One turn moves every row onto another: examples first, then more rows asked:
Q_261: [-45  -9   4 -37  41  18 -15 -48   3  22  27 -31 -35  -6   5  28  -5   8]
Q_736: [ 15  -2 -28  30  -3 -39  11  47  14  -4  19  37 -16 -25 -16 -29  18  23]
Q_118: [ -8 -26   3  -5  15  21   4  14 -11   2 -68  22 -37  21  -1   3 -41 -32]
Q_435: [-15  66  -2  -6  21   4  41   2 -25  -8   2 -52   3  20  22 -15  11  30]
Q_731: [-28  68  -2  -4   8  -2  44  25 -14  24   6 -39   0  11  36  -4  31  10]
Q_308: [ -9 -28  16  20   8  12 -33  16 -21  16 -66  19 -39   5   5  17 -13 -40]
Q_209: [ -9  62  14  21  19  -6   2  -5 -34 -11   9 -59  -8  11  24  -5  27  31]
Q_133: [ -1 -30  14   9  21  16 -27   6 -24  -6 -66  10 -40  14  -6   7 -33 -29]
Q_282: [ 43 -19 -16 -23 -37   3 -17   7  -3 -10  51  -2  29  13 -23  32 -29   0]
Q_642: [ 23   1 -29  52 -12 -18   3  20  -1 -14 -10  38  13 -28 -15 -26  32  34]
Q_81: [-22  65  14  22   6 -12   6  17 -23  21  13 -45 -10   2  38   5  47  12]
Q_862: [-16 -23   5   5   3  18  -3  25  -8  24 -68  31 -36  13   9  14 -21 -44]
Q_659: [-46   2  -5 -20  12  26  14 -58  26  16  24  -3 -40  12  23  30 -10  15]
Q_650: [-49  -4   1 -23  30  35 -22 -55  -9  41  -1 -25   0 -20  11  38  25   1]
Q_852: [ 37 -12 -25 -18 -54  14   3   8   5   3  37  15  43  14 -12  37 -19  -4]
Q_698: [ 33 -15 -19 -14 -51  13 -17  14  -8  20  31   8  55  -2 -13  45   2 -15]
Q_790: [ 40 -22 -10 -18 -33   1 -37  13 -16   8  44  -8  41  -3 -24  41  -8 -11]
Q_839: [-50   7  -7  -6   1  43   8 -65  14  35  -5   2  -6  -2  28  40  20   9]
Q_14: [ 22  -5 -35  19  17 -12   3  27 -20  -7 -22  16  36 -42 -34 -34  28  29]
Q_25: [ 14  -9 -34  -3  26 -33  12  54  -6   3   8  16   6 -38 -34 -38  14  18]

Q_839 -> Q_650
Q_862 -> Q_308
Now find these:
Q_14 -> Q_25
Q_790 -> Q_282
Q_81 -> Q_209

One turn moves every row onto another: examples first, then more rows asked:
Q_834: [ 25 -22 -38 -38  12 -30 -28 -51  61   6 -68  61 -25   6 -47  17]
Q_337: [ 27 -18 -51 -33   6 -29 -28 -40  53  -1 -59  59 -33  -2 -26  22]
Q_791: [-22 -48   6 -40  43   1 -18 -10   3  -4 -20 -24  76  18  -2   0]
Q_374: [-21 -45 -11 -39  41   4 -16  -2   1  -7 -15 -21  72  13   8  -5]
Q_607: [ 32 -14 -16 -40  37 -30 -61 -35  39   6 -89  62  -9  11 -29  31]
Q_453: [-30  10  31 -47   3 -57  15 -41  29  55  -4   4  45  16 -10 -23]
Q_194: [-26 -43 -15 -39  43   3 -12  -6   5  -4 -19 -18  76  12   2 -10]
Q_314: [-23  15   3 -38 -11 -54  16 -23  18  42   8   2  30   2  26 -24]
Q_870: [-20  -1  50 -45  -1 -58   6 -42  23  53   0  -6  37  21  -1  -7]
Q_70: [-28  16   8 -43  -2 -55  19 -33  30  50   1   9  40   5   6 -32]
Q_85: [ 39 -17 -15 -34  30 -33 -64 -30  26   1 -80  53 -20  10 -10  43]
Q_837: [-18 -48  -2 -38  40   4 -17  -6   2  -6 -15 -25  72  15   7  -1]
Q_303: [ 32 -30  29   4 -28  -8 -21 -45  17  36 -28 -39  25  53  13 -24]
Q_229: [ 22 -27  36  -5 -16  -9 -18 -58  32  46 -43 -28  41  59 -17 -36]
Q_878: [ 31 -18  -5   9 -34  -8 -16 -30  15  29 -21 -34  15  41  33 -32]
Q_616: [ 31  -7 -36 -35  30 -31 -56 -26  34   3 -82  63 -14   3 -12  26]
Q_500: [  7  -3 -25  -3 -18  -4  -4 -43  38  43 -40  -6  42  36  -3 -72]
Q_868: [ 37 -38  -7 -35   8 -32 -39 -55  48   2 -62  43 -34  17 -40  47]
Q_864: [-14  -3  45 -39  -8 -57   5 -33  13  45   8 -14  25  19  20   4]
Q_773: [ 10 -14   7  -7 -14  -8  -9 -57  42  50 -48 -12  51  49 -24 -61]
Q_761: [-26 -45   1 -40  46   2 -15 -14   7  -2 -22 -20  81  18  -7  -8]
Q_563: [ 27 -29 -16 -41  14 -31 -34 -59  56   6 -69  53 -24  14 -54  32]
Q_737: [-14   6  21 -36 -13 -57  10 -21   9  39  13 -12  21  10  34  -7]
Q_817: [ 28  -7 -28 -38  35 -31 -58 -32  38   7 -87  68  -9   6 -23  23]
Q_996: [ 37 -18  -9 -37  34 -33 -65 -35  31   5 -86  55 -13  13 -21  41]
Q_393: [ 38 -25 -42 -28   0 -30 -32 -36  44  -6 -53  49 -43   2 -13  35]
Q_26: [ 37 -11 -28 -32  28 -30 -61 -21  28  -1 -77  57 -22   5  -3  36]
Q_912: [ 42 -35 -20 -31   1 -32 -40 -44  41  -5 -56  41 -43  12 -20  48]
Q_955: [ 18  -6 -32   5 -30  -3  -5 -28  24  33 -26 -17  26  31  24 -59]
Q_210: [-27 -43  -8 -41  46   4 -13 -11   8  -3 -22 -16  79  14  -5 -11]

Q_837 -> Q_374
Q_912 -> Q_393
Q_773 -> Q_229
Now find these:
Q_453 -> Q_870
Q_616 -> Q_817

